Y: rows in 4 groups, each row roughly a mix of its group's directions
Y (144 x 10)
[[ -4 -12   1  -8   1   7  17  24  -9   7]
 [ -4  -9   7  -7   7   1 -26   8   2  16]
 [-16  -9  18  -3 -15 -10  -2  -5 -14   9]
 [ -6  -9  12   3 -12 -16 -25   3   3  -2]
 [-12 -12   7   1 -14  -7   7  14 -19  11]
 [ -7  11  16   1  10 -17 -13  -6 -12  11]
 [ -7   8   8   2  22  -8   4   3 -22  10]
 [ 10   4  -1   4 -17   2  21  -9  -1 -19]
 [ -8  -8   1  -7  -4  22  14   1  18  -9]
 [ -5  -2   9  -5  -7  16  22  14   1 -12]
 [ 14 -17   1   4  -3 -10  -6 -20  -9  14]
 [ -6 -15  22 -14  -4 -11  -2  -4   1  15]
 [ -4  19   0 -14  13   3  -5  -2  -3 -22]
 [-14   5 -11 -23  -3   9 -12  -9   5 -10]
 [ 10  -7 -10   1  18  -7 -10  -3  14 -19]
 [ 12 -16  -7  10   1  -2   4  -2 -11  25]
 [-12  13   5  -5 -15  -1   0  -6 -26   1]
 [-19   8  -3  -6   8 -11  16  -8 -16   9]
 [  7 -12  13  -6 -12  -2   2  12 -14 -20]
 [ -5 -15  23   7   2  10   9   9 -13   4]
 [-12   0  -8  -2  -1  19  25  -8  -2   8]
 [ -1  27   5   2   0   7  -1   9 -20   5]
 [ 21  -5   1  11  15   4 -14  11  -7  11]
 [  4 -17   5  -1 -20  -3 -17  -5  12   8]
 [ -1  -9   3  -6  -2  12   5   2  29  10]
 [  8  18   8 -13  -9  13  14   2   9 -12]
 [  5   3  -3  14 -22   3  -8   2  -6  22]
 [ 23  11   1   4   2 -11 -16 -12  -9  -7]
 [ -2  11  -1 -15   4 -17 -11 -18  10 -10]
 [-17   6  19   0   8   7   4 -16   4 -15]
 [  6   1   5 -17 -24  10   6  -4  14  -6]
 [ -3 -10  17  13  -8 -11 -10 -13 -10 -14]
 [  5  -8  16 -12   8   3  -3  10  22  12]
 [ 16   3 -14   0   3  19   6 -11  17   3]
 [-14  -5 -16   5 -23   3   7   6   6  13]
 [ 13   1   3   8  -7   9 -19  20  13  -3]
 [ -3  -6   3   7 -18  -4   5  -8 -27   3]
 [-13  -6  -9  -5  -5 -26  -7  -8   3 -12]
 [-10 -14  -3   7  -6   7   4   5  -3  29]
 [  9   4  11  -9  17  12  21   6   1  -8]
 [ 17 -19   2  14   9  -7  -8  15   6   3]
 [-19   2  15 -10   6  -8  -6 -16 -11 -10]
 [  4 -12  20   8  16   7  13   6 -11   7]
 [ -6  20  -3   3   6  13  16  16  -7  -9]
 [-11   0 -11  14   7 -14  -9  -8 -18 -11]
 [ -9 -18  -9   9   0  -5   6  -6   2  25]
 [  4   9  -8   8  19  -1  22  -3 -14  -4]
 [ 16 -16   3   6 -12  -3 -21   5 -11   5]
 [ 10  16   0  10   6  -9  -2  12 -19  15]
 [-10 -13  -5  -5  -6  20  18 -11   0  -8]
 [ -7  -4   3 -17 -11  -8  16 -13 -13 -12]
 [  7 -18  10  16   2 -10  -8   8 -16   9]
 [ 13   6  -7  -5  10   4 -15 -14  -6 -22]
 [ 19 -15   1  13  -6  10  -6  16  11   3]
 [  1  18  11 -11  23   1  -5  -8   2 -11]
 [ -7  -7   5 -15  -9  -9   2 -14  14 -20]
 [ 19   0  16  -8  -1   9 -20   6  -9  -5]
 [ -7   4  22   9  -6  -2  15  15 -14   2]
 [-11   3  -6   9 -16  10  13 -19   0 -13]
 [ 13   5  17 -10  14 -17   5   0 -13  -8]
 [ -3   7   2 -15  14   6   2   4   4 -27]
 [  5 -15   4   4  11  11  -6  12  -7  23]
 [  0  10 -14  -1   3   0 -24 -15  13  -7]
 [-10   8  -2   1   5 -19 -12  12 -17 -14]
 [-18   3   1 -15  -9  13  13 -13   8  -8]
 [-20  -4 -14   7   3  -4  21  -1   5  11]
 [-15   5  -7   2   6 -20   0  -7   7 -22]
 [  9   0   8  -6  13   2  -9 -16 -14 -21]
 [  7   0 -14   4 -12  24  12   1  10  10]
 [ -4  -4  20 -14  -7 -14 -10  -9 -15  -5]
 [ 13   9   9  26   4  -6   6  -2  -6 -14]
 [ -4  16  11 -17  -3  -5  -1  -6  -9 -21]
 [ 17  -6  -6  14   6 -17 -17   8  -6   6]
 [  7  -5   8  -4 -31  -5   8  -9  -4  -4]
 [-10 -28   3  -5   5   5   1   5   8  16]
 [ -6  11  -9  10   1  -8  -1  -8 -25 -15]
 [-17 -10   1 -13 -13 -11 -16 -10  -5  -7]
 [  8  10  -1  11   0   7   5  18 -23   9]
 [  3 -16  15   0   8   5 -22   3  13   3]
 [ 11  -5  18 -16  -5  -7 -18   5 -14   2]
 [ -7  -4 -18   7 -22   5   9 -15  -3  -4]
 [ -3  13   0  14   8 -16  -8  23   4   1]
 [ 18 -13   8  15  -7  13  -2   6  -3  16]
 [ 22   6   6   5   0  14   2  14  -2 -18]
 [ -5  12 -12  13 -15  -6   0  19 -12   6]
 [  6   6  -1 -17  12  19   5 -13  12 -10]
 [-15  -9 -10  -7 -18  -1  -3  18   9  10]
 [ 13 -12  -7   8 -13  15  -4   4  21   1]
 [  7  -1  15   3   0  -2  12  18 -23   3]
 [ 14  -6   0  23  14   3  -2  14  -1  12]
 [-14  12   3 -15  -3  17  13  -6  12  -7]
 [ 22  -6   3   1  -2  -1  15 -13  -5 -19]
 [ 10  -6  16  -3   9  17  17 -10   9   6]
 [ -1  15 -14   3   5  23 -11  -7  11  -4]
 [ 14   5  -4  18 -13   4 -16  14   6  10]
 [ -1   3  -4  14  -7 -20  17  -3 -18   3]
 [  4   3  -1  10   2 -14 -18 -18   8 -15]
 [  0  -5  -7  11  -6   0  12  30  -5   3]
 [-16  14 -13   0   4 -20   4 -17   1   0]
 [  2  -8 -24   6 -19   8  -1  -4  13  -4]
 [ 12 -13   0   2   0 -15 -13 -20  -5  12]
 [  7 -12 -11  11   4  10   2  10  16  20]
 [  7 -23 -17  10  -7  -1   6  15   4   5]
 [ 11 -19  10 -12   6  -2   7 -18 -12  -4]
 [-12  16 -13 -14 -15   3  -4 -11   9 -10]
 [  9  15 -22  -1   1  -6 -17  -3  13  -5]
 [  9  10  12  -5  -1  20   4  15 -12 -11]
 [  0 -19 -25 -10  -6   4  -5   4   5   9]
 [  1  12  -3  19 -13   4  13  21  -2  -5]
 [ -6   4  -9 -15  -3  12   5 -12  19 -16]
 [  2   7  -7  -3   2  -5 -21 -24  12  -3]
 [-15 -18  11  -3 -19 -10  -1  -3 -10   5]
 [-12  -6  -8 -25   4  -3 -17  -6   4   7]
 [-14 -11  25 -10  -4  -7  11  -6  -6  -1]
 [  7  14  16 -15  18  -5   0  14  -4   1]
 [ -7  22   2  -9  14 -12  11   2  -8 -12]
 [  8  23  -6   7  16  -5  -8   3   0 -17]
 [  3   8  -1  12 -10  12 -12  20  -2  17]
 [  6 -16 -11  19  -5  -6  -2  -1   9  20]
 [-11 -11  31  -6  -2  -4   2   3  -2  -3]
 [  4  14  -6 -11  -3 -20 -16  -5  11  -9]
 [-20   8   6  -8  -5  16   1  17  -6  11]
 [  3  25  -7  -4 -12  11  -3  16  -5  -8]
 [  1  13 -26  -4  -9  -8 -11  -7  10  -4]
 [ -1   7  -3  -3  12 -22  -8 -22   0   8]
 [ -4 -14  -2   0 -21  10   5  -2  22   5]
 [ -7  23 -13 -10  -1  -6   7 -16  -9   4]
 [  0 -18  -5  11 -16   8   5  -7  -3  21]
 [ -7  11  16  -5  10 -14 -14 -13 -12   6]
 [ -4  -6  17 -19  16   4   4  -8  -2 -17]
 [-26  -5  -4  -4  12   3   8   8   1  17]
 [  9   8  -5  18 -17   4 -13  14   8   8]
 [-15  12  -8 -19   7 -10  -8  -5  -2 -16]
 [ -7  -4   5 -12  -9   1  23 -18 -10  -8]
 [ 15   8   1  10  19   9  -7  18   7  -5]
 [-16  -9   0   0   5  16  11  21   5  12]
 [ 10  26  -4 -15   1  -8   0   7   6 -10]
 [-20   7   4 -19  -2  -9  -8  -7  10 -14]
 [ -9  19 -17  -8   1  -8 -18   3  -8  -6]
 [-17  -1  -4   3 -21   1   7  -3 -19  10]
 [ 21  -1  -2  12   7   9 -14  16   9  -6]
 [ -2   5 -14  12  -7  -7  -3  25   2  15]
 [ -1 -15  -2  10 -25   1  -1 -15 -10   4]
 [-17  -8   4 -23  -8   1  -9  -8   1  14]]
which group is each row in? (one row of each group first)
[  2   9 -10  17   2 -12  -5  24   3   8] | W
[12 -8 15 17 -1 -9 12  6 -8 16] | S
[  9  20  -8  12  14  -5 -16  12   1   0] | E
[ 12   1  -7  17   3  -9 -24  10  -4   8] | P

[ -6   6   5  -3   1 -27  -3  -4  -9 -19] | S
[ -4  10  -4  18 -19  -4   5  17  -8   9] | W
[  5  -6  17  -6  11   0 -25   5   7  -8] | S
[  9  -2  -4  20   9  -9  -6   8 -22   6] | S
[ -1 -14  -4  -9 -26   6  -9 -11   8  -2] | S
[-18  20   1  -3  -1  12  -2  21   1   0] | E
[-21  -5  11 -21  -3  -2   2 -15   1   6] | S
[ -8  15   8 -15 -17  -6  -8 -12  -3 -13] | E
[ -1  23   2  -8  -9  -8   0 -14  -8 -18] | E
[ 10  12 -14  -2   8   1 -12 -19   1 -17] | W
[ -5  -6 -23 -19   7  -2 -15   3   6  -2] | W
[ -1  -3  12   5 -18  -4  -2 -15 -22  -8] | S
